In the rows, zero is written as 128.
Named moves (each a turn or a mirror), then the moves between two rows, first move first; the first pair answered
k_167:
[132  97  92 153 150 105 163  81 113 148 148 147 131 152 167 150 124] => [143 128  96 145 145  76 128  96 106 141 138 137 153  86 128 167  93]
[151 142  91  92 158 114 166 118 130 116 120 131 131 120 187 116 133] => [152 159  96  89 157 101 152 127 125 110 116 126 143  90 174 123 122]
[126 165 137 107 120 121 123 183  91 129 101 125 130  73 129  84 132] => [117 129 131 111 129 146 152 172  95 137 108 133 107 138 166  67 168]
[105 148 137 117 142 149 115 171 107 103 133 108 131 113 125 109 121] => [100 138 135 120 144 156 131 165 108 114 134 114 124 141 143 100 135]
k_850:
[114 126 124 130 125 138 134 137 124 124 126 133 113 145 129 114 140] => [116 122 124 133 123 130 139 133 131 128 131 135 116 155 134 118 140]
[ 95 122 135 110 100 156 118 142 107 120 117 128 108 148 106 123 147] => [107 101 133 114 101 150 137 120 126 130 138 133 134 179 119 151 146]
[102 136 143 121 110 137 116 139 104 128 100 115 126 118 109 111 136] => [124 106 136 134 118 125 139 107 135 154 125 129 154 162 123 146 125]
k_813:
[ 99 144 131 118 130 135 123 134 141 137 128 136 117 135 123 111 129] => [110 136 132 118 132 137 125 131 150 144 138 136 123 146 119 121 128]
[126  94 123 125 121 142 149 114 149 125 145 140 126 183 145 129 140] => [150 110 117 123 136 112 149 105 159 135 153 139 152 153 148 146 113]
[105 126 134 116  98 121  93 146 119 119 121 111 142 102  89 144 115] => [ 96 126 141 115  91 130  90 152 114 112 115 114 133 120  87 144 118]

Each pair is 2 to 3 moves apart.
[143 164 150 126 110 135  85 126 146 146 129 133 156 122  84 156  94] => [113 170 138 115 113 174  94 156 108 139 105 129 100 134  99  99 133]
k_167, k_850, k_167
[158 112 124 117 122 118 157  91 133 134 142 131 151 146 141 152 128] => [129 133 123 107 118 142 150 128  92 115 109 119  99 132 137  98 151]
k_850, k_167
[127 123 134 122 116 138 143 134 140 118 124 135 110 172 179 136 155] => [148 145 141 119 105 103 114 135 149 123 130 128 154 120 143 172 113]
k_167, k_850
[100 150 141 117 118 125 106 148 115 108 112 130 108 112 102 116 155] => [115 110 138 127 125 130 143 114 143 128 136 143 122 179 133 138 161]
k_167, k_850
[121  91 138 116 117 135 108 130 112 129 118 133  77 140 136 108 145] => [127  77 144 126 108 125 102 117 135 131 138 140 107 158 127 145 129]
k_167, k_813, k_850
[131 144 115 126 132 136 126 149 107 117 116 100  91 110 139 119 123] => [146 113 123 145 128 127 129 118 143 135 147 113 130 155 138 166 106]
k_813, k_167, k_850
[137 152 140 123 103  96 109 138 116 127 125 121 144  90 120 126 106] => [121 148 136 121 103 120 121 150  98 119 113 121 106 110 136  91 133]
k_850, k_167, k_850
[109 122 142 135 120 123 123 118 143 126 138 128 138 174 100 163 120] => [111 151 137 127 122 113 108 138 126 117 124 119 136 119  88 155 111]
k_167, k_813, k_850
[156 126 100 120 153 116 164  85 158 137 153 147 169 146 159 137 141] => [144 116  96 118 152 140 173  92 146 134 143 145 139 161 171 113 160]
k_850, k_167, k_850
[140 149 101 129  88 130 169 130 117  97 131 121 110 155 149  96 124] => [145 131 107 138  79 123 164 115 135 105 147 127 139 168 139 131 106]
k_167, k_813, k_850
[141 114 113 133 150 118 126 116 162 159 144 175 142 153 129 141 137] => [117 139 114 119 142 144 114 154 117 140 114 164  90 124 125  92 165]
k_850, k_167
[129 158 129 103 127 113 123 158 103 119 102 131  97  65 125  90 146] => [164 104 116 116 148 103 174 101 152 156 139 153 128 141 176 133 149]
k_167, k_850, k_813
[168 144 125 142  77 119  75 125 162 124 120 114 162  82  91 157  83] => [199 125 105 142 104 107 114  99 184 142 134 125 171 111 131 165  86]
k_167, k_813, k_167
[108  98 135 126 131 126 127 139 129 135 154 133 125 159 117 146 118] => [104 102 125 116 135 133 131 157 118 132 142 126 102 150 133 123 135]
k_813, k_850, k_167
[128 163 103 109 127 135 119 141 149 110 118 117 122  62 112 133 132] => [132 109 110 128 128 145 143 110 179 135 148 144 143 154 135 168 140]
k_813, k_850
[141 114 125 135 145 130 141 108 145 133 143 138 152 151 156 145 127] => [116 135 125 126 141 148 128 148 110 110 113 124 104 117 149  98 149]
k_850, k_167
[136 129 140 124 118 125  86 118 137 124 115 126 121  90 134 152 133] => [128 100 145 133 114 139  98 108 147 131 125 134 121 134 138 159 146]
k_813, k_813, k_850
[164 101  78  95 136 138 137 110 124 127 130 113 124 176 166 158 149] => [162 143  76  81 139 130 116 140  91 111 103  97 109 102 151 126 146]
k_813, k_850
[154 150 145 112 144 121 114 128 134 100 119 109 121  65  74 109 125] => [163 110 153 127 141 117 123  94 169 120 155 124 157 125  76 154 113]
k_813, k_850, k_167
